(in the rows, 128 means zero)
T: rows in 3 groups, each row roughly a mix of its group's directions:
T (71 x 10):
[[168 140 124 147 106 115 163 105  91  85]
 [130 105 133 155 105 145  76 158 173 126]
 [159 134 150 170 117  78 140 131 105  93]
 [ 80 167 140  85 127 111 156 130 100 139]
 [134 137 129  98 151 122 183 111  75 124]
 [168 102 114 180 130 137  90 129 143 100]
 [133 160 128  88 132 124 187 147  95 115]
 [144 120 120  70 111 149 176 145 100 130]
 [138 112 130 103 155 129 173  94  74 135]
 [168 128  76 133  90 140 111 117 140  92]
 [ 95 122 178 127 166 112 135 141  99 166]
 [121 109 141 131 131 121 100 198 165 125]
 [165 104 104 176 130 130  94  97 157 126]
 [103 173 153  89 142 122 171 150 127 107]
 [171 119  77 124  98 149  94 122 147 112]
 [132 162 112 109 125 178  91 130 172 136]
 [153 142 159 144 108 104 142 174 127  78]
 [128 153 116 146 177  73 124 157 145 119]
 [135 128 168 148 121  81 146 171 119  93]
 [ 97 128 171 146 140 125 176 123  82 120]
 [100  80 107  98 170 161 107 121 124 125]
 [101 126 159 147 131 136 182 116  84 102]
 [144  97 119 161 109 142  76 131 174 133]
 [158 117 118 163 122  94 153  90  84 111]
 [177 171 137 158 102 124 120 119 129  86]
 [145 128  68 119 107 132 112 116 163  86]
 [ 85 147 149  78 131 121 163 128  99 150]
 [147 131 114 107 145 123 172 104  68 110]
 [142 131  99 133 140 109 173  83  83 116]
 [ 92 115 175 133 153 147 169 124  92 134]
 [117 159 127  85 134 118 181 128  84 123]
 [157 183 130 142 135  97 153 125 118  83]
 [180 150 126 158 106 119 122 151 135  78]
 [ 84  97 113  93 164 119 159 154 122 148]
 [145 126  84 103 129 126  82 133 180 135]
 [162 112 110  81 105 155 166 152 106 117]
 [168 169 156 159  96 126 106 123 138  95]
 [105  90 126 119 146 118 118 195 153 136]
 [ 89 151 145  71 116 127 161 146 123 154]
 [ 79 133 144 127 144 131 185 113 130  92]
 [163 172 149 160 101 131  99  91 133 114]
 [106 139 176 152 129 121 178 125  86 123]
 [169 124 153 130 116 157 100 143 126 187]
 [151 147 101 130 130 123 171  81  89 105]
 [151 101 115 173 119 136  79 120 170 128]
 [119  92 156 159 137  69 129 157 115 129]
 [ 90  80 119 108 158 110 148 167 124 147]
 [168 133  80 120 100 136  92 127 168 120]
 [145 115 175 143 127 156 130 136  82 172]
 [140 193 147 122 110 158 108  98 147 121]
 [ 83 150 146  81 121 122 154 130 139 170]
 [152 138  77 115 112 114  92 129 177 115]
 [173  94 110 169 121 145  93 131 154 111]
 [ 95 136 183 140 148 112 165 133  95 143]
 [141 130 130 102 144 131 174 133  66 103]
 [ 98 162 138 143 126  77 168 124 130  94]
 [133 137 139  97 151 127 184 133  76 116]
 [174 109 135 149 101 162 114 128  78 144]
 [125 128 136 142 101 140  93 174 185 129]
 [124 130 105 136  92 129  88 118 188 153]
 [ 97  89 101 119 151 138 112 100 126 182]
 [162 115  84 111 120 139  73 133 157 139]
 [160 105 116 164 116 100 150  94  84 111]
 [141  93 130 175 124 139  71 132 154 119]
 [126 184 179 126 113 131 106 144 157 115]
 [136 134 128 107 154 122 175 110  67 114]
 [103 102 109 108 140 184 152 108 148  95]
 [105  95 162 113 169 155 120 136 103 169]
 [105  69 141 105 109 137 165 148  99 131]
 [131 117 127 161 106 137  76 152 180 125]
 [120 146 130  80 139 122 187 116  97 145]]
which group is each row in? (one row of each group first):
[161 159 138 166  86  93 140 130  97 118]  (59)
[133 108 139 177 129 134  78 140 175 128]  (117)
[144 194 132 115 113 165 115 103 149 115]  (109)

[ 83 138 112 125 141 102 164 114 140  74]  (59)
[ 83 173 136  82 119 111 157 135 117 143]  (117)
[ 95 132 129 133 126 143 186 107 128  77]  (59)
[160 124 106 174 113 132  86 144 151  92]  (117)
[157  98  90 166 149  91 114 158 134 116]  (109)
